In the rows, zero is written as 128.
Each path below is one point turned by a fixed rotation once a step. After each direction that follows a path, write how fast that rotation turns it, in degrees a step (0 if it stays still).
Each turn is a multiple of 5 degrees from 10 to 175, or 0.
Each row of a path follows its step; steps can be skipped.

step 0: [140 142 123 130 122 140 128 128 128 130 124 125 127 129 131 139 142 127
 139 136 134 137 130 119 130 122 124 132 131 132 124 122 123 122 119 128
 125 135 109]
step 1: [122 135 127 125 135 126 138 121 129 139 131 138 122 127 121 120 134 133
 127 132 129 132 134 124 134 126 125 123 133 140 124 114 135 128 141 145
 134 129 118]
step 2: [127 130 129 130 130 128 114 124 129 125 140 132 125 126 134 129 124 139
 125 143 122 135 130 138 135 139 132 130 120 139 133 122 113 132 119 139
 135 129 123]
step 3: [148 140 131 121 137 130 132 127 125 137 143 128 131 137 135 128 130 126
 133 131 139 133 125 127 124 122 126 127 123 127 143 118 122 128 120 124
 128 130 122]
step 4: [117 140 136 118 129 120 141 120 138 129 128 130 141 130 122 130 127 132
 132 123 123 138 117 126 133 126 131 120 122 141 138 124 128 128 133 138
 123 136 123]
step 5: [129 130 126 125 132 127 121 129 129 133 132 120 124 118 132 129 114 143
 130 124 115 137 124 136 126 125 120 133 120 130 125 133 117 134 124 133
 124 131 108]
step 6: [131 129 120 123 140 126 135 123 130 133 127 117 118 145 129 130 137 142
 134 131 135 121 133 123 118 124 121 123 127 124 139 126 119 134 123 135
 121 126 123]
step 7: [122 142 122 119 123 126 128 121 137 117 124 129 135 129 132 135 127 135
 133 130 124 123 123 125 132 135 125 114 140 136 130 119 135 142 120 133
 131 124 118]
step 8: [133 138 116 125 127 121 129 132 124 123 133 127 113 130 138 118 114 129
 114 129 129 130 121 136 134 130 124 127 128 123 127 124 131 131 129 136
 121 136 111]
step 9: [124 144 127 122 134 128 126 125 141 132 132 118 126 147 127 117 125 132
 119 133 132 129 130 134 118 129 129 131 122 132 129 125 124 128 121 133
 119 119 140]
step 10: [124 132 129 119 128 128 138 122 137 116 129 130 132 132 124 133 112 136
 130 122 130 133 120 134 128 126 121 133 128 127 131 115 131 132 112 113
 137 125 125]
step 11: [122 141 125 127 124 129 141 130 119 125 113 121 121 126 135 130 125 135
 125 129 134 131 119 127 129 124 133 135 119 122 124 119 126 123 126 126
 109 138 118]
[128 127 127 131 125 128 126 129 125 129 128 123 126 127 134 129 126 127
 127 128 129 129 126 126 130 124 128 129 125 126 128 127 125 128 128 131
 130 127 128]
125
[129 126 132 127 127 130 128 126 127 126 126 128 126 128 128 126 128 130
 131 131 130 125 129 128 128 128 126 130 128 128 134 129 125 132 125 125
 131 126 131]
100
[132 130 124 131 126 130 128 130 124 129 129 127 128 128 124 126 128 131
 129 127 129 128 126 129 127 130 127 126 130 129 129 130 124 124 126 128
 126 127 131]
120
[130 127 125 127 127 130 126 130 128 122 129 130 129 127 129 130 128 127
 127 126 126 130 130 133 130 128 126 133 130 126 130 129 125 127 128 127
 128 130 123]
135

step 0: [126 127 125 127 117 128 129 128 129 130 137 127 128 125 127 112 124 123
 144 133 121 128 129 129 121 129 132 131 129 148 132 125 129 131 137 124
 134 129 114]
step 1: [130 144 134 135 130 124 122 126 131 120 136 118 126 125 127 131 118 129
 121 140 130 114 127 135 128 136 119 127 128 134 131 135 131 134 123 130
 133 118 121]
step 2: [127 127 124 129 121 132 131 134 135 127 126 126 115 123 131 127 112 120
 135 132 118 124 126 131 139 139 133 141 129 136 121 124 120 122 134 126
 125 125 131]
step 3: [133 142 131 127 144 133 135 122 127 127 131 127 124 123 131 122 132 110
 131 137 123 126 130 127 128 128 116 126 125 128 120 126 128 129 140 134
 137 121 121]
step 4: [136 130 135 130 115 133 133 127 122 126 129 126 132 130 135 123 128 128
 134 135 107 123 131 135 135 125 130 130 128 144 138 130 132 124 133 124
 131 122 124]
step 5: [134 139 126 132 122 121 124 127 134 124 126 129 124 123 122 124 120 119
 126 141 137 130 130 139 136 133 126 120 129 138 128 125 132 139 134 133
 136 132 115]
step 6: [120 134 132 135 124 128 121 129 136 114 132 120 119 131 134 122 119 123
 135 132 111 128 129 125 129 137 122 139 120 129 125 125 130 129 126 117
 131 124 126]
step 7: [132 138 132 112 136 133 140 132 126 128 133 118 124 132 123 132 120 120
 133 139 125 125 131 134 137 140 129 125 128 129 126 128 126 131 138 133
 126 121 118]
step 8: [132 139 127 127 121 138 130 122 132 130 131 125 129 114 129 113 128 125
 130 138 109 122 133 120 130 126 127 128 129 140 127 127 124 124 128 123
 132 137 126]
step 9: [146 135 126 122 123 126 119 130 132 123 133 126 125 128 135 130 122 123
 139 137 133 122 127 141 130 123 121 125 122 139 126 128 135 129 125 132
 134 117 120]
step 10: [125 130 130 139 119 134 128 127 138 126 127 125 117 133 124 123 125 133
 124 137 115 131 124 136 143 136 115 128 126 135 124 123 118 130 133 123
 132 126 128]
step 11: [135 137 128 124 135 118 131 135 126 119 136 123 114 130 138 120 126 116
 131 134 124 131 135 125 132 134 129 127 124 129 128 119 129 122 138 135
 124 127 116]
[129 128 132 130 124 130 130 123 126 129 128 128 127 129 125 128 127 127
 129 130 133 129 131 128 125 130 127 127 124 126 127 130 125 126 129 129
 129 129 128]
160
[131 132 127 128 125 129 128 129 130 127 130 127 129 129 127 121 126 125
 129 129 126 128 128 127 132 131 126 130 127 130 130 129 128 129 129 131
 129 123 128]
0
[132 127 128 131 127 127 128 127 127 128 126 131 126 130 131 128 133 127
 127 127 127 131 128 131 132 124 125 127 127 129 128 125 128 126 130 130
 130 128 130]
60
[132 127 129 129 127 126 130 127 132 130 125 126 130 125 126 126 131 130
 129 129 129 128 128 129 125 126 130 128 127 131 131 129 131 130 125 126
 130 126 127]
85

step 0: [123 121 118 121 124 134 130 136 137 142 123 129 126 118 136 132 126 120
 131 134 133 141 133 132 122 143 133 124 124 125 126 124 125 132 131 136
 117 123 118]
step 1: [132 132 136 126 137 125 126 127 116 128 132 128 138 129 121 120 136 130
 113 124 123 125 123 149 133 129 130 125 121 126 132 120 128 125 133 131
 142 122 123]
step 2: [143 123 124 127 124 130 127 132 136 130 126 134 126 130 123 129 116 128
 127 125 123 134 117 117 126 133 117 118 137 119 131 136 125 148 129 123
 129 127 122]
step 3: [129 130 132 130 130 129 126 131 117 127 131 127 119 129 122 123 133 140
 134 132 128 128 132 118 140 131 134 131 124 136 132 132 115 113 146 128
 136 123 136]
step 4: [140 125 126 130 124 133 119 136 135 133 132 136 125 116 133 125 119 127
 125 132 128 118 132 122 134 130 120 129 126 129 123 128 140 119 107 126
 122 131 124]
step 5: [126 132 121 132 136 129 124 133 130 123 132 109 128 127 131 136 130 129
 129 131 124 135 123 133 122 117 139 135 120 129 140 138 124 121 133 142
 128 131 121]
step 6: [137 133 133 119 134 126 123 130 129 138 130 140 133 127 137 123 137 127
 125 127 141 123 129 130 110 120 120 121 134 132 118 124 119 133 122 128
 135 133 126]
step 7: [120 117 139 133 134 135 130 118 129 135 144 122 133 131 119 134 120 128
 123 126 123 134 128 118 132 119 132 124 131 115 131 123 128 132 140 136
 123 126 130]
step 8: [120 135 123 135 125 126 123 138 118 140 120 133 128 114 134 127 128 141
 131 129 128 129 125 129 133 143 133 125 142 133 117 123 123 133 126 127
 131 130 128]
step 9: [144 128 136 123 135 129 133 134 132 120 128 116 131 129 135 123 119 124
 115 119 131 130 127 128 138 134 136 137 124 118 132 120 137 121 132 127
 128 125 136]
step 10: [127 123 131 123 118 129 122 133 130 126 121 135 113 131 130 127 128 131
 132 135 124 136 122 136 127 131 128 127 120 122 124 142 119 135 121 137
 139 142 123]
step 11: [134 127 125 119 142 132 138 129 125 134 124 124 130 131 125 132 139 124
 120 142 131 124 134 115 133 124 120 128 119 130 126 125 133 123 137 130
 136 115 122]
[133 127 128 128 128 127 131 129 128 126 127 130 123 129 128 124 128 128
 129 130 123 128 130 127 131 128 127 127 127 133 129 130 131 129 130 130
 129 128 126]
45

step 0: [127 126 109 123 126 131 127 132 128 119 126 136 132 122 118 134 127 124
 131 123 125 134 119 114 136 125 127 127 122 122 127 132 117 122 117 120
 123 140 129]
step 1: [127 124 111 136 123 123 135 124 126 134 127 123 134 127 129 137 126 122
 115 119 125 132 123 127 134 131 135 136 127 126 135 128 119 129 115 122
 113 133 124]
step 2: [133 129 118 126 132 134 130 117 129 132 131 109 126 131 135 134 130 128
 118 110 125 121 122 128 124 138 122 123 129 126 131 124 131 129 123 125
 115 131 123]
step 3: [129 122 126 114 134 130 110 126 132 125 132 128 126 136 126 139 130 126
 125 113 129 125 119 130 128 138 123 119 129 133 124 122 129 119 127 118
 122 127 121]
step 4: [121 121 121 125 126 119 116 133 120 129 132 138 125 137 118 142 126 118
 122 127 136 126 136 136 119 134 121 125 130 131 127 130 127 123 126 116
 118 128 131]
step 5: [123 128 126 134 132 122 127 124 115 131 138 133 129 130 125 138 131 120
 132 123 128 117 130 128 109 128 116 128 123 127 127 132 128 132 120 130
 120 139 142]
step 6: [124 117 127 133 128 123 124 131 120 133 139 131 131 134 130 134 143 129
 140 116 126 119 114 125 126 133 131 123 128 128 128 127 125 138 125 134
 133 142 131]
step 7: [122 119 113 126 117 136 126 135 123 132 130 128 120 140 132 138 135 131
 141 129 131 134 127 127 129 133 132 119 134 125 134 133 124 139 129 127
 129 137 119]
step 8: [126 135 122 123 121 133 124 120 128 126 130 126 122 138 130 139 124 129
 141 132 119 138 138 121 126 133 125 128 128 121 135 129 117 125 119 123
 123 145 125]
step 9: [129 128 132 124 125 118 128 130 130 121 126 124 135 132 125 132 126 128
 122 118 114 125 133 122 133 141 129 129 132 116 132 129 113 126 119 124
 127 145 131]
step 10: [132 120 124 129 125 136 130 139 133 125 120 119 139 125 123 140 133 122
 112 119 124 120 127 125 128 130 120 119 128 121 132 135 119 133 130 125
 124 137 124]
step 11: [141 126 120 135 127 139 123 122 135 127 133 122 130 128 114 144 136 123
 120 126 131 134 120 123 120 132 125 129 118 133 128 126 124 127 131 121
 122 136 121]
[128 130 132 130 127 124 130 130 128 129 128 125 131 127 134 126 130 129
 126 126 124 125 127 129 126 130 126 129 128 129 129 129 129 129 124 128
 127 128 130]
95
[130 127 129 125 128 132 128 128 127 128 131 128 127 126 131 128 131 128
 126 131 127 129 128 126 126 131 131 128 129 132 127 126 132 132 127 128
 128 128 123]
80

step 0: [112 128 133 120 124 126 122 117 129 121 131 114 129 131 131 117 128 123
 134 128 121 123 112 122 132 126 130 126 131 129 130 119 126 132 121 121
 115 121 126]
step 1: [138 134 122 124 114 127 121 124 140 124 138 137 127 139 123 135 125 140
 123 136 133 138 122 131 121 128 130 124 132 127 119 131 129 126 130 140
 134 135 127]
step 2: [124 118 132 133 134 133 120 133 122 129 120 120 141 138 125 125 132 116
 126 126 143 122 124 115 134 124 133 120 131 134 124 130 126 124 121 126
 118 134 123]
step 3: [136 129 138 124 122 120 123 131 147 135 130 126 117 132 121 122 131 129
 123 134 124 127 127 130 122 115 117 136 138 131 134 130 134 124 134 130
 132 121 126]
step 4: [119 128 121 126 122 146 132 116 134 128 131 127 132 126 136 137 128 122
 120 127 141 124 130 123 142 124 130 121 133 133 137 121 124 129 124 125
 129 139 132]
step 5: [131 141 129 120 121 127 122 133 123 133 120 127 139 134 134 121 132 119
 130 136 125 126 118 126 115 130 118 133 135 128 125 129 131 131 145 138
 130 123 132]
step 6: [133 119 123 116 130 130 129 110 134 129 118 124 124 131 137 125 123 138
 127 118 131 133 123 120 125 120 138 124 134 125 132 124 127 118 119 122
 123 131 121]
step 7: [120 135 124 128 114 131 112 143 130 138 130 118 123 143 126 135 134 130
 124 122 130 129 128 127 131 133 130 132 123 129 120 124 132 130 135 131
 137 128 125]
step 8: [122 127 130 138 127 117 122 112 130 121 131 127 138 137 132 124 127 124
 124 120 134 132 128 127 121 114 121 115 130 125 141 133 126 129 124 124
 118 121 131]
step 9: [125 129 131 131 111 135 130 126 138 126 125 130 122 132 114 134 124 130
 135 136 128 119 121 109 119 131 126 137 129 129 125 123 131 124 130 133
 138 136 124]
step 10: [131 123 126 128 120 122 124 137 125 122 132 120 137 118 142 127 132 121
 117 128 139 140 125 124 126 124 129 116 141 137 132 126 133 123 128 120
 126 134 125]
step 11: [124 122 134 112 117 128 124 123 144 132 121 130 122 139 125 122 129 109
 131 131 116 119 130 130 126 133 129 126 131 124 126 128 123 127 130 136
 126 125 129]
[126 126 126 128 127 131 134 128 128 125 125 131 127 130 126 128 130 127
 122 124 128 127 126 129 127 127 130 126 128 126 129 129 126 127 126 129
 127 128 128]
160
[126 127 126 127 128 128 129 127 131 128 131 129 124 125 128 129 132 132
 129 128 130 127 126 127 126 129 130 134 131 127 127 129 130 129 126 124
 128 128 128]
125

step 0: [116 125 114 116 142 123 130 129 142 126 125 128 133 117 124 126 131 122
 131 127 129 131 131 120 125 133 130 128 134 131 135 139 129 129 129 125
 134 140 124]
step 1: [125 119 120 113 116 124 122 118 132 118 124 135 133 122 137 127 121 124
 129 111 132 130 128 129 123 133 134 129 129 129 131 127 131 133 138 131
 122 133 124]
step 2: [141 126 133 119 115 137 117 121 123 125 125 131 134 126 125 130 132 132
 131 123 123 119 121 116 118 132 138 136 129 123 130 122 123 128 124 138
 122 124 134]
step 3: [137 133 130 130 134 135 134 121 127 138 134 133 134 121 125 127 137 133
 135 122 123 125 122 118 127 137 122 129 134 131 116 126 118 124 121 135
 143 124 134]
step 4: [135 125 127 139 130 117 132 119 132 128 134 136 125 129 136 132 135 129
 120 123 141 125 126 133 132 143 121 130 125 132 121 134 129 135 124 123
 143 134 136]
step 5: [133 127 123 139 116 127 130 128 127 125 124 117 121 126 139 130 133 115
 112 131 127 124 125 132 125 129 127 135 122 127 144 130 122 137 129 123
 134 131 132]
step 6: [129 139 124 130 117 139 138 137 128 129 132 125 134 130 137 131 122 123
 130 134 125 132 126 132 127 127 119 134 141 121 141 127 114 119 137 128
 125 130 132]
step 7: [131 138 125 124 120 118 135 135 137 123 130 134 137 136 126 136 136 128
 133 138 134 126 128 133 128 120 119 120 136 123 116 128 127 122 136 140
 124 133 130]
step 8: [137 130 122 125 132 113 125 128 133 126 119 128 120 127 111 129 137 123
 128 127 124 131 129 126 128 117 118 121 127 129 129 120 141 129 129 131
 127 136 141]
step 9: [127 136 126 124 128 128 120 120 122 128 114 117 127 121 120 120 120 128
 131 123 121 131 124 126 124 136 115 127 129 127 132 136 142 127 137 115
 129 134 131]
step 10: [128 128 130 132 121 133 113 133 121 131 126 125 136 131 141 128 134 138
 133 124 128 137 121 120 122 135 126 125 133 132 126 142 138 132 139 129
 121 132 117]
step 11: [132 122 126 135 134 131 118 131 123 128 126 131 129 139 124 135 136 134
 130 127 133 142 134 115 122 128 139 132 125 127 132 130 122 126 138 146
 137 128 128]
[125 129 126 124 127 129 127 127 124 123 130 132 128 130 128 130 127 125
 130 128 128 128 125 128 129 123 127 130 128 127 128 127 127 127 127 132
 130 128 128]
70
[126 127 128 130 129 127 129 124 127 127 129 128 127 127 124 131 130 132
 128 129 126 124 131 128 132 129 127 124 131 129 127 128 127 127 128 133
 127 127 132]
80
[129 131 131 131 127 129 131 126 128 131 127 133 126 129 129 128 126 127
 125 126 127 128 124 127 130 131 132 129 126 130 129 130 125 130 127 131
 129 127 128]
40
[127 128 131 127 131 126 125 131 131 127 132 129 130 125 131 127 129 125
 125 127 129 128 127 126 131 128 126 127 130 129 125 132 128 124 131 129
 128 125 127]
110
[130 129 127 127 127 131 125 130 126 125 125 124 128 128 127 128 124 129
 125 128 125 126 124 128 129 130 126 128 131 127 128 127 125 129 125 126
 125 124 128]
100

step 0: [130 131 116 129 124 138 138 124 128 124 124 134 124 135 131 129 120 129
 126 126 124 123 129 142 131 144 127 139 139 124 121 136 124 131 127 137
 132 125 124]
step 1: [127 128 130 131 126 125 127 127 115 127 131 125 118 131 142 130 118 126
 126 134 131 127 132 131 117 137 128 139 131 120 129 123 144 127 131 124
 133 132 140]
step 2: [130 119 129 136 126 120 142 129 125 129 121 129 115 127 120 120 119 130
 127 129 125 128 136 136 126 124 135 119 125 117 124 137 124 122 130 122
 129 137 135]
step 3: [131 127 127 134 133 132 127 137 129 127 124 123 117 132 127 128 124 132
 130 122 123 129 128 152 120 131 120 129 127 137 131 138 133 132 126 139
 129 133 122]
step 4: [131 122 124 133 136 131 123 134 130 130 133 116 120 129 138 124 123 119
 124 131 128 135 133 121 126 127 121 124 136 119 123 139 144 126 123 130
 133 124 134]
step 5: [128 120 121 130 126 126 129 133 133 122 123 128 124 125 132 122 124 131
 119 129 125 116 117 123 128 125 130 117 126 119 127 137 126 123 137 142
 128 142 135]
step 6: [127 125 123 140 126 129 135 127 133 132 126 130 126 135 130 141 116 129
 134 129 134 127 121 135 134 132 130 131 138 128 127 135 134 142 131 142
 129 131 119]
step 7: [125 115 122 123 127 132 136 125 119 135 130 127 130 134 130 122 119 122
 128 134 128 120 124 124 123 134 118 140 130 124 126 135 143 134 127 123
 129 125 140]
step 8: [121 121 118 135 124 125 136 129 128 136 123 123 125 121 124 130 112 131
 119 141 124 121 131 134 116 125 132 126 120 117 130 122 124 122 127 130
 128 134 127]
step 9: [137 135 125 127 137 133 142 139 130 141 125 120 115 138 124 133 123 131
 130 126 132 127 130 137 124 131 124 131 128 130 119 128 127 135 131 132
 121 138 125]
step 10: [136 127 120 129 133 128 124 142 133 132 139 131 121 134 125 120 121 130
 120 123 128 131 130 127 121 124 122 139 127 119 137 135 141 126 128 128
 132 118 135]
step 11: [126 125 119 131 134 138 125 126 139 124 127 124 126 123 128 140 121 138
 123 125 121 121 132 125 125 124 134 122 121 114 123 139 128 124 130 128
 130 138 137]
[129 128 129 130 131 129 131 129 127 128 120 130 131 124 126 131 128 130
 129 128 126 127 128 127 126 127 130 125 128 128 129 129 124 126 130 131
 130 128 128]
120
[126 126 130 127 128 128 130 127 125 132 126 130 125 128 128 127 126 128
 129 129 126 130 127 132 128 124 127 127 126 130 126 123 129 127 124 126
 129 128 129]
60
[129 128 129 128 128 131 132 134 130 125 128 129 128 126 128 131 130 125
 128 127 128 128 129 131 130 129 128 131 130 131 127 125 129 132 126 130
 129 129 126]
120
[132 131 129 124 128 127 130 127 127 127 129 127 125 130 128 129 127 129
 129 125 126 128 135 130 124 127 131 130 125 126 130 128 127 128 127 128
 128 127 129]
45
